In the data rows, 128 means zero.
Here are some numbered points:
[129 131 118 112 134 130 111 142 182 180 107  99 105] 0
[106 174 117 205 110  60 114 146  89 143 119 113 176] 1
[156 202 135 219 108  89 160 103  78 160 103  49 140] 2
[168 127 125  78 172 166  99 139 199 109 124 169 109] 3
[ 84 115 142  99  78 116 203  93  62 142 143 201 171] 4
[107  80  99 131   0 152 129 138  74 143 114 181 101] 5
[121 112 175 119 104  69 117  88  88 143 122  97 189] 6
[148  98 105  77 164 156 111 177 138 142 146 108 162] 7
[125  85 127  15  79 170 104 156 170 119 144 248  60] 8
[123 177 147 113  79 149 170 135  58 105 130 121 161] 9
[169 123 169 123 212 125 108  98 130 162 182 110 136] 10
[119 110 163 121 145 146 151  86  82 123  85 133 116] 11
[143 165 153 127 170 107 113 115  75 152 143  89 139] 12
[111 196 185 240 128  49 108  95  27 101  61  85 171] 13
[110 121 182 164  90  82 141 150  32  90 130 137 178] 14
[153 117 155  98 125 142 102 114 123 120 136  62 127] 15
[110 102 170 143  54  71 145 176  63 153 157 171 124] 16
[150 161 167 163 158 120 149 120 166 110 133 137 109] 17
New points follow, each followed by the numbers of its two nearest points above, looking only along the 2 directions in which the numbered points spread most, nearest first.
[207 170 123 145 201 130 106 171 161 129 127 131 161] 10 17
[136 127 139 153 124  76  99 144 137 138 140  71 166] 12 17
[129 127 117 181 197  81 141 120 105 161 103  84 161] 12 17
[154 155 132 121 128  79 139 121 119  97 123 147 159] 11 6
[132 131 124 115 160 115  24 168 164 109 149  40 148] 10 17
[153 116 156 153 138 112 120 125 126 145 111 140 162] 11 17
[120 123 146  57 108 145 113 134 165 126 143 170 113] 7 3
[128 135 104 107 126  97 152 144 119  71 141 125 103] 11 15
[141 141 139 140 186 122 110 124 157 106  82  86  99] 10 17
[106  48 106  66 157 115 102 142 215 130 166 136 126] 3 7
[ 68  69 113  31  10 188 132 139 179 122 110 214  64] 8 5
[118 100 112 127 186 145 111 136 170 134 127 163  70] 7 0
[171 140 131 122 194  92 114 151 177 122 140 103 121] 10 0
[115 176 115 177 129  73 172 133 122 135 136  99 144] 6 12
[121 142 122 120 183 132  82 117 160  98 102  97 126] 10 15
[121 141 109 172 108 127 125 106 142 146 166 158 139] 11 15
[111 117 114 136 202 127 162 108 111 100 141  88 131] 17 15
[143  83  53  45 179 148 134 143 149 139 180 132 113] 3 7
[136 142 129  65 100 199 170 118 124 109 113 184  75] 7 8
[ 48  92  86  41 116 204 146 113 228 109 172 216  52] 8 3
[219 135 175 146 135  98 126  99  64 106 171 101 163] 12 6
[155 129 139 146 134 125 141 141 114 193 109 130 117] 11 15
